Input: [111, 138, 139, 150]
Output: 138
Input: [[129, 144, 131, 155, 134], [125, 133, 129, 144, 132]]
Output: 144
Input: [[128, 142, 132, 107], [147, 143, 126, 113], [149, 140, 124, 114]]
Output: 142
Input: [153, 127, 146, 151]
Output: 127
Input: [108, 150, 111, 148, 146, 147]
Output: 150
Input: [120, 107, 154, 128, 107, 111]
Output: 107
Input: [[135, 134, 136, 122, 136], [149, 143, 148, 106, 152], [129, 130, 127, 132, 126]]
Output: 134
---
[149 130 125 127 126 118 123] ans = 127
[121 127 107 136 155 132 111] ans = 136
[134 133 128 136 154 139 151] ans = 136
[122 134 126 120 138 101 121] ans = 120
[114 148 111 141 149 145 113] ans = 141
[118 119 132 125 123 129 105] ans = 125
[137 121 131 130 107 118 138] ans = 130
---
[[126 101 128 120 126 140 132]
 [126 141 126 121 126 127 137]
 [110 130 128 129 117 124 136]] → 126

[[108 143 108 114 108 145]
 [105 148 107 110 106 151]
 [110 143 109 111 110 149]] → 114

[[125 130 135 109 125 130]
 [109 135 103 126 114 121]
 [127 128 117 142 127 125]] → 109

[[124 123 135 122 143 131]
 [143 100 110 125 138 146]
 [148 101 105 133 124 145]] → 122

[[103 113 120 136]
 [146 116 128 138]
 [129 129 128 129]] → 113

[[125 118 138 143 109 140 123]
 [151 125 140 148 145 122 137]
 [131 136 149 151 136 120 134]] → 109

[[153 120 127 142 132]
 [116 130 136 117 125]
 [117 132 115 115 127]] → 127
---
127  150  145  117  129: 127
121  128  130  119  120  127   98: 121
117  129  143  103  129: 117
125  120  117  139  113  110  152: 125
153  134  126  122  138: 153
121  126  136  109  121  150  145: 121
---
Input:
[[147 101 105 106]
 [111 140 143 143]]
Output: 143

Input:
[[137 124 124 121 140 138]
 [127 123 124 124 129 136]
 [158 104 107 108 150 148]]
Output: 124

Input:
[[103 112 124 139 108]
 [131 144 120 126 110]]
Output: 120

Input:
[[126 131 126 128 129 129]
 [105 102 100 130 110 137]]
Output: 100

Input:
[[153 128 144 121]
 [128 134 128 124]
 [138 128 133 126]]
Output: 128

Input:
[[106 152 151 151 104 105 104]
 [150 104 104 105 152 151 152]]
Output: 104

Input:
[[118 124 149 154 145 155]
 [118 130 149 154 145 155]]
Output: 149

Input:
[[129 150 132 106]
 [129 151 132 104]]
Output: 132
---
[112 153 123 119 117 111] >> 153, 111

[120 158 129 149 134 136 150] >> 158, 120

[153 133 123 139] >> 153, 123

[108 137 103 147 117 146] >> 147, 103

[[122 128 149 106 142]
 [113 141 117 126 107]
 [126 129 153 122 119]] >> 153, 106

[157 124 133 117 127 146 144] >> 157, 117

[114 131 106 115 134 138 122] >> 138, 106

[133 137 158 127] >> 158, 127

[103 121 111 104 138 120 115] >> 138, 103
---
array([[143, 142, 124, 138, 141, 122, 127],
       [135, 150, 127, 110, 139, 142, 114],
       [146, 125, 129, 135, 130, 111, 134]]) 129

array([[ 99, 103, 100, 155, 157],
       [149, 150, 148, 103, 104],
       [105, 111, 108, 150, 149]]) 108

array([[119,  98, 121, 133, 129, 115, 127],
       [129, 109, 129, 137, 124, 126, 131],
       [136, 125, 127, 125, 121, 127, 129]]) 127

array([[131, 113, 128, 131, 131, 132],
       [136, 106, 128, 132, 133, 136],
       [139, 104, 126, 132, 133, 137]]) 126

array([[137, 150, 138, 127, 120, 150],
       [125, 130, 152, 129, 105, 131],
       [119, 115, 151, 148, 131, 131]]) 151

array([[130, 127, 123, 126, 123, 138],
       [139, 130, 107, 146, 112, 139],
       [121, 134, 137, 128, 131, 113]]) 137

array([[ 98, 119, 128, 148, 122, 151],
       [133, 135, 127, 114, 129, 123],
       [157, 136, 156, 142, 134, 133]]) 156

array([[148, 107, 145, 139, 146, 107, 109],
       [121, 139, 117, 115, 116, 137, 139],
       [127, 129, 126, 129, 127, 129, 130]]) 126

array([[125, 130, 133, 121, 132],
       [154, 122, 127, 129, 144],
       [155, 121, 127, 130, 144]]) 127
---
[[129 119 143 138 131 125]
 [142 115 122 129 113 117]
 [131 147 128 121 133 127]
 [134 132 144 119 115 124]
 [134 132 144 119 142 122]
 [124 116 141 136 134 118]
 [121 111 137 129 139 115]
 [141 136 115 132 117 115]
 [146 119 127 130 130 129]
 [139 114 119 129 117 127]
 [122 130 109 127 141 106]
 [124 116 119 141 122 117]]: 127

[[116 122 131 139 123 137]
 [140 135 127 120 134 123]
 [125 116 134 103 116 127]
 [137 133 126 121 133 122]
 [140 134 126 119 134 123]
 [141 135 126 119 134 121]]: 122

[[125 121 122 129 128 123 125 142 122]
 [117 140 136 138 138 136 134 111 131]
 [138 119 114 114 108 112 113 131 120]
 [149 119 118 120 120 120 120 137 121]
 [147 119 111 116 119 116 121 139 115]
 [131 132 138 138 137 134 133 121 133]]: 121

[[144 137 123 124 116 118 135 125]
 [113 124 114 139 116 138 143 139]
 [135 116 120 126 135 122 146 114]
 [137 110 121 148 128 135 132 119]
 [134 120 141 145 114 127 148 118]
 [140 106 133 135 148 116 142 134]
 [123 107 137 139 125 123 107 129]
 [143 128 130 128 104 132 117 117]
 [140 118 118 141 157 139 124 116]]: 129

[[120 125 129 135 129 122 129 143 126 124 120 134 109 116 135 119]
 [128 141 123 130 133 122 119 122 125 123 150 115 131 127 121 133]
 [119 126 130 135 129 122 129 143 126 124 119 134 109 116 135 119]
 [122 132 135 143 120 136 118 140 125 120 129 135 121 115 129 127]
 [130 144 121 131 134 123 120 127 126 119 149 115 133 130 123 133]
 [119 139 122 138 138 117 116 119 119 120 153 113 133 128 115 130]
 [129 143 130 127 134 119 114 112 120 112 145 122 129 133 124 131]
 [119 128 131 130 122 139 124 140 127 121 129 135 112 124 123 120]
 [120 128 133 132 126 134 125 137 121 119 129 135 115 132 127 120]
 [137 118 123 121 115 134 118 109 100 115 137 138 145 115 125 123]
 [122 131 135 143 120 136 118 140 125 120 129 135 121 116 129 127]]: 120

[[129 119 114 124 127 128 130]
 [130 141 143 110 135 128 114]
 [136 124 124 118 120 132 135]
 [132 113 132 126 132 122 134]
 [128 111 129 137 127 115 131]
 [144 137 122 147 130 136 129]
 [143 147 130 154 129 132 121]
 [144 116 126 140 134 121 133]
 [137 114 143 126 138 124 143]
 [152 121 117 128 113 134 108]]: 133

[[134 149 100 119 145 117 139 139 120]
 [144 128 124 128 123 120 140 125 135]
 [141 142 127 118 118 132 149 127 130]
 [130 126 144 123 111 142 136 120 133]
 [135 118 129 140 131 118 127 124 133]
 [127 118 138 145 130 123 123 123 129]
 [122 127 135 122 122 144 124 125 127]
 [138 143 126 113 117 134 148 128 128]
 [145 135 122 123 122 117 145 132 131]
 [125 122 134 128 124 132 124 126 130]
 [118 129 136 121 122 141 124 130 123]]: 131
---
Input:
[[126 106 105 119]
 [126 120 148 100]
 [ 98 105 146 147]]
Output: 105

Input:
[[128 130 124 129 127 133 150]
 [128 126 121 130 128 128 115]
 [126 131 137 137 128 128 125]]
Output: 133

Input:
[[105 131 145 136 124 137]
 [139 141 129 138 127 129]
 [106 123 139 128 125 135]]
Output: 124

Input:
[[110 110 143 130 122 139 115]
 [111 109 143 131 122 140 118]
 [111 147 106 145 118 135 125]]
Output: 139

Input:
[[117 127 129 156]
 [131 136 117 133]
 [132 139 114 133]]
Output: 129

Input:
[[122 133 126 150 134 130]
 [128 131 131 120 126 123]
 [129 132 128 110 132 134]]
Output: 134

Input:
[[117 140 119 117 116 140]
 [149 104 147 151 149 104]
 [119 142 118 119 117 139]]
Output: 116

Input:
[[127 128 137 129]
 [114 118 133 138]
 [155 140 124 112]]
Output: 137

Input:
[[149 117 104 109 133 120]
 [126 111 119 105 138 125]
 [128 140 110 106 144 134]]
Output: 133
---
[[135 147 106 137]
 [134 145 106 137]
 [133 144 108 136]] >> 106

[[112 118 145 113 143]
 [106 107 129 134 107]
 [112 126 132 155 127]] >> 145

[[138 110 121 115 141 142]
 [136 120 121 131 125 142]
 [132 120 121 131 125 107]] >> 121

[[103 112 105 146]
 [108 104 103 148]
 [109 108 104 145]] >> 105

[[110 136 125 138 122]
 [105 139 125 142 120]
 [108 138 125 140 121]] >> 125

[[130 129 107 157 126 133]
 [129 132 121 137 145 136]
 [132 126 138 105 138 127]] >> 107
---
[133 140 128 107 149 144]
107

[[152 101 102 123]
 [125 129 129 141]
 [ 99 156 145 134]]
156

[[129 106 104 158]
 [145 139 142 139]
 [147 138 141 117]]
138

[142 146 117 104 123]
117

[[149 134 126 134]
 [158 136 120 148]
 [130 131 116 132]]
131

[149 116 117 117]
116

[125 113 157 128 105 120 107]
105

[155 136 154 144 143 130]
144

[157 152 138 146 113]
138

[[154 102 109 153 114 107]
 [124 121 154 121 102 115]]
121
---
[[127 131 142 126]
 [105 119 126 104]
 [105 123 112 133]] result: 112

[[125 124 127 127 126 131 132]
 [128 145 129 139 153 118 122]
 [132 144 128 135 131 125 129]] result: 128

[[112 121 139 141]
 [141 109 124 135]
 [125 151 131 121]] result: 131

[[118 127 121 121 110 131 121]
 [134 127 121 151 146 131 130]
 [139 142 148 113 110 117 127]] result: 148

[[135 142 140 101 145 156 113]
 [101 132 138 139 144 138 144]
 [112 125 131 110 153 156 127]] result: 131

[[149 104 150 145 150 105]
 [132 123 131 128 132 122]
 [138 114 142 142 142 116]] result: 142

[[109 142 153 147 114]
 [155 102 122 105 153]
 [102 146 142 149 104]] result: 142

[[131 134 118 104]
 [120 112 135 118]
 [128 125 136 151]] result: 136

[[127 128 145 134 141 131 108]
 [129 123 114 145 123 110 135]
 [113 123 154 130 131 123 137]] result: 154
